In the rows, zero is written as 128.
One turn moves every row onto another: examples first, then more rows asked
R: [128 127  97 102 125 153 128 121 123  95 111 139 110 138 131 186 154]
H: [140 147 100 111 107 112 125 133  94 114 114 108 128 142 127 120 117]
U: [121 142  59 111 143 136 151 124 133 137  98 149 139 135 116 171 121]
M: [114 139  67 112 100 130 136 115 122 139 117 115 108 115 114 148 125]
Z: [123 123  91 116 119 139 152  97 125 114  58 117 134 131 138 180 145]
L: [119 121  99 114 149 140 169 109 161  93  90  84 137 121 120 121 143]
S: [127 108 104 119 141 112 135 140 120 104 116  91 162 157  97 124 111]
V: [136 160 102 117 140 125 125 148 102  87 100 115 139 163 108 150 154]
Y: [105 107  72 111 136  99 180 107 128  98  86 129 140 123 123 139 148]
F: [105 123 114 112 133 143 157 152  97 115 109  94 130 174 142 163 129]
B: [120 125  88 108 159 143 157 120 149 128 130  91 116 184 114 137 141]
K: [103 146 105 111 159  99 137 102 121  90  71  99 138 134 138 131 143]
D: [139 123 134 118 144 131 170 120 104  83  75 109 130 157 131 141 133]
C: [ 98 103  99 138 157 152 165  87 132 106  88 112 103 157 120 144 138]
T: [116 134 101 120 135 140 136 108 122 129 143 106 102 142 110 105 126]
J: [104 112  98 106 156 117 127  92 143 129 128 130 132 140  84 140 134]
Q: [119 136  90  99 133 106 124 130 128 111 105  94 133 112 100 184 121]
N: [100 121 103 115 137 167 136 114 142 121  94 145 126 177 119 135 114]

K goes to Y
Q goes to J
Where do these go?
H goes to M
B goes to V
C goes to D
R goes to N

One turn moves every row onto another: examples first, then more rows asked
gugi: [ 77 149 111  90 105 112 157 144 124 107 125 141 133]
Gipa: [112 129 129  97 119 131 153  82  99 104  83 126 141]
fidep: [127 159 122 115 126 139 121  83 114 141 147 139 151]
Zok: [ 97 172 141 118 121 155 126 115 150 129 112 139 117]
bovo: [ 97 168 119 116 123 148 117  94  96 104  86 133 139]
Turob: [108 169 101 103 126 115 125 111 118  87 155  93 120]
des: [115 190  87 108 113 145 157 113 136 130  98 124 133]
zoku: [118 163 113 105 119 129 124  79 142  93 134  95 111]
Kopi: [118 154 106 106 124 127 145 102 145 101 145  77 117]
sodof: [113 137 134  97 117 134 172 115 160 129 107 125 124]
fesi: [112 146 168 110 138 126 151 118 124 123 133 126 128]
pakon: [101 192 104  97 139 118 144 125 132 119 123 142 151]
lan: [106 163 117 116 122 129 117  92 103 136 157 140 153]
Vave: [116 176 145 113 121 129 128  94  84 108 125 142 128]
lis: [107 129 123  97  99 117 184 131 101 115 123 114 128]
tomud: [124 155  99  86 122 105 143  88 129  84 143  98 123]
pevak: [109 147  90 115 106 153 142 117 139 151 139 120 145]
lapas: [124 181 148 115 141 119 148  88  96 120 127 124 141]
pidiv: [ 96 132 132 110 130 125 153 124  77 106 107 107 148]
daso: [107 121 111  95 104 110 159  96 112 134 147 130 152]
sevan: [104 156  91  93 103 121 125 100 131  83 139 103 110]
barim: [ 90 187 101 126 105 151 145 132 125 127 109 114 126]
Durab: [112 111 125 101  97 132 149 100 114 135 145 132 138]
nebar: [107 150  94 102 126 137 164 108 121 117  80 108 155]
daka: [106 131 130  91  88 120 179  98 115 113 104 125 121]
fon: [105 144 123 109 110 129 128  98 128  90 150  90 108]
dupi: [ 82 142 107 116 106 152 141 129 107 112  88 109 135]
puz: [104 161 133  81 122 101 141 100 111 100 121 162 134]
Dugiv: [112 170 121 122 151 139 141 109  99 120 101 103 157]
Leziv: [ 94 154  79 106  95 141 138 103 137 141 134 132 148]

pevak goes to lan
tomud goes to Kopi
barim goes to Vave
Where do these go?
sodof goes to pakon
pidiv goes to dupi

One turn moves every row onto another: examples first, then more rows asked
beli: [152 110 159 117 127 124 123 130 125 115 102 103 145  89 132 171 131 159
 123 101 145 186 151 141 120  92 128]
Dat: [ 98 135 182 110 109 155 145 142 119 106  95 112 142 110 109 139 122  99
 146 128 144 128  97  82 109 136 123]
Dafod: [119 146 152  80 144 168 109 124 137 134  99 123 133  97 143 151 142 111
 137 121 149 159 100 158  94 115 157]
Beno: [106 162 154  77 135 154 118 125 126 128  97 118 132  96 153 138 128 111
 132 120 142 161 101 160  85 112 157]
Vifo: [ 96 145 122 107 131 175  94 126  91 118  99 116 148  89 126 123 121  97
 145 104 147 151 120 104 125  83 134]
Ses: [112  99 115 114 131 128 125 156 121 145  96  99 168 140 127 182 120 115
 115 103 156 171 105 115 109 101 117]
gev: [130  87 159 112 124 102 148 139 149 124  81 114 145  83 138 142 136 109
 110 115 125 174  88 103  89 135 138]
Darel: [141 121 143 124 123 125 106 162  96 147 120 105 129 121 121 161 113 105
 151 114 174 178 105 105 137 110 159]
fota: [113 133 153 111 123 136 128 137 107 108  67 106 134 134 138 143 114 107
 138 100 132 106 112  93  99 143 118]
vufi: [107 150 146  77 143 158 111 119 147 129  91 117 146 102 156 156 138 111
 123 114 138 160 100 155  84 115 143]
zize: [131 122 165 104 118 107 125 104 151 143 105 121  99  96 106 158 125 125
 150 107 138 153 115  98 107 131 140]
lemo: [141 155 131 135  96 101 146 138 114 124  93 109 144 112 135 128 127 121
 101  80 128 156 113  95  97  98 100]
zed: [137 138 161 126 131 157 131 148 122 106  99 115 142 114 132 164 125  93
 117 123 122 119  92  83 115 146 137]
Kode: [129 127 160 114 113 116 136 128 132 109 105  95 155  89 131 168 122 155
 111 101 133 192 147 142 106  89 119]
Lela: [ 92 162 132 114 106 106 141 147  97 136 126  90 148 127 123 155  94 107
 117 116 139 180 113 111 107  98 133]
zuto: [145 138 169 122 114 116 127 133 117 110 115  98 139  82 131 158 122 154
 122 108 138 194 148 142 118  93 141]
voza: [160 117 139 134 108 134 139 140 140 137 103 127 151 108 110 156 153 124
 110  95 149 156 102  84 118  94  98]
dumi: [127 127 141 113 129 108 170 132 101 131  98 114 111  93 107 145 123 131
 110 119 111 139 113 130  78 124 141]
pago: [103 137 115 115 140 185  94 126 111 120 102 120 161  86 124 147 136  94
 125 108 141 154 111  97 124  85 133]
bakun: [149 137 158 128  92 120 138 147 101 135 102 123 118  99 108 117 137 126
 146  93 165 159 116  94 119  92 119]
Nube: [100 153 107 116 137 168  93 123  98 114  95 111 161  92 140 135 122  93
 121  98 129 150 116 104 115  89 130]

pago goes to Nube
Darel goes to Ses
Where do these go?
gev goes to dumi
voza goes to lemo
Beno goes to Dafod
Kode goes to zuto
Dat goes to zed

One turn moves every row onto another: examples first, then more rows asked
laluv: [144 157 110  96 138 134 117 143 137  82 144 137 133 129 162 144 176 112
  75  95 134 107 104  93 101 114 130]
vegur: [154 111 119 114 126 106 180 152 132 134 153 154 164 137 138 153 154 147
  89  91 183 149 154 107 135 133 134]
lazo: [148 155 132  75 154 124 138 121 130  87 157 170 134 121 171 149 157 118
  76 112 156 117 135  81 143 118 142]
lok: [125 123 128 140 162 137 144 169 133 117 167 167 148 142 140 117 161 169
  82  87 164 170 149 118 148  88 104]
gime: [138 128 122 130 160 126 142 183 119 111 166 165 143 147 136 127 162 181
  95 107 173 172 137 111 150  93 106]
rur: [143 158 106 101 133 138 115 140 131  83 142 137 129 132 159 139 172 112
  84 100 131 108 103 104  99 105 128]
kob: [174 138 131  78 137 131 125 114  95  96 180 165 139 131 151 132 142 148
  82 118 138 130 114 107 137 124 123]
rovur: [103 117  92 106 119 121 172 163 145  96 180 184 138 109 162 120 165 122
  67 122 189 138 128  91 114 110  91]
bov: [149 164 132  81 150 125 142 117 135  80 157 176 133 114 169 150 159 117
  84 112 157 114 137  85 136 107 146]
dagi: [152 175 126  82 132 136 126 162 120  86 184 160 141 146 148 121 168 148
  63 101 121 123 113 103 103  88 118]
posir: [ 99 128 106 116 126 108 178 154 151 114 173 185 149 109 180 122 182 130
  97 106 183 125 121  95 119  97 112]
pofen: [150 157 144  78 145 129 140 125 139  76 157 180 130 122 176 149 150 113
  89 112 155 127 137  82 131 116 144]
fera: [147 101 100 122  96 115 174 153 128 101 166 143 156 138 143 138 155 131
  65 104 175 149 166 109 124 130 115]
Mari: [130 126 112 136 139 133 145 178 125  75 163 158 140 130 138 124 167 160
  65 114 171 172 160  99 153  92  98]
vozap: [146 101 123 125 114 118 172 133 142 140 167 152 164 131 139 134 155 146
  85  74 169 147 157 116 132 133 122]
tapi: [111 118 118 115 135 136 182 143 152 108 185 169 129 120 183 108 172 122
  89 110 171 131 111  97 106 139 106]
depov: [154 172 129  81 131 144 129 159 120  76 176 176 143 145 147 122 159 152
  62  99 118 135 115 105  96  91 114]
lef: [127 123  86 117 122  96 109 169 135 120 158 177 159 149 146 117 189 130
 112 102 148 132 129 133 121 102  88]
meluv: [130 131 120 134 154 127 151 174 113  97 166 182 160 138 149 117 175 179
  85  95 161 163 143 113 157  73 108]
noke: [175 134 141  79 131 135 124 121 103  87 184 169 136 137 154 130 138 149
  86 117 134 140 115  99 131 129 118]
Ziva: [144 150 114  98 132 140 116 140 137  77 140 147 129 134 166 141 170 109
  83  93 132 118 106  97  90 113 122]
tunor: [151 178 125  82 133 141 132 158 114  86 184 170 143 144 146 124 162 154
  64 107 126 127 115 109 102  80 119]
lolat: [131 118  81 110 116 102 105 170 143  94 160 178 151 136 132 125 176 118
  82 118 158 146 152 119 129 116  75]
Rifa: [127 142  98  95 140 111 118 164 164 110 164 199 147 159 149 113 187 111
  95 100 141 135 149 127 111 130  85]
vita: [119 129 102 120 133 106 103 168 156 131 165 173 147 150 134 110 177 126
 103  96 155 142 143 137 118 107  81]
zomo: [170 139 136  75 141 130 123 128  97  94 192 161 139 139 154 130 143 149
  75 121 137 128 116 100 138 122 122]
zin: [136 128 120 136 170 150 132 166 131  83 163 167 136 143 147 103 182 164
  84  93 143 172 133 110 146 116  95]
vopo: [106 127 103 114 127 107 175 166 160 126 165 172 142 105 161 136 178 136
  98 105 188 129 105  89 106 119 110]
lipa: [ 95 127 117 116 130 120 164 152 165 130 180 180 138 105 168 114 172 129
  93  98 182 132 121 101 113 109 105]
Latu: [128 141  93 109 126  94 112 189 155 124 165 175 153 148 129 127 185 138
 108 110 159 139 129 124 112 106  89]
von: [160 125 136 119 119 125 183 138 141 104 171 159 163 152 143 127 170 143
  77  82 148 153 168 114 132 145 132]
mavog: [155  99 115 125 105 106 172 131 120 126 159 154 171 137 152 137 164 149
  96  88 166 137 149 114 142 127 131]

pofen goes to Ziva
kob goes to bov
gime goes to vegur
Where do these go?
lazo goes to laluv
lef goes to meluv
lolat goes to Mari
tapi goes to Rifa
vita goes to lok

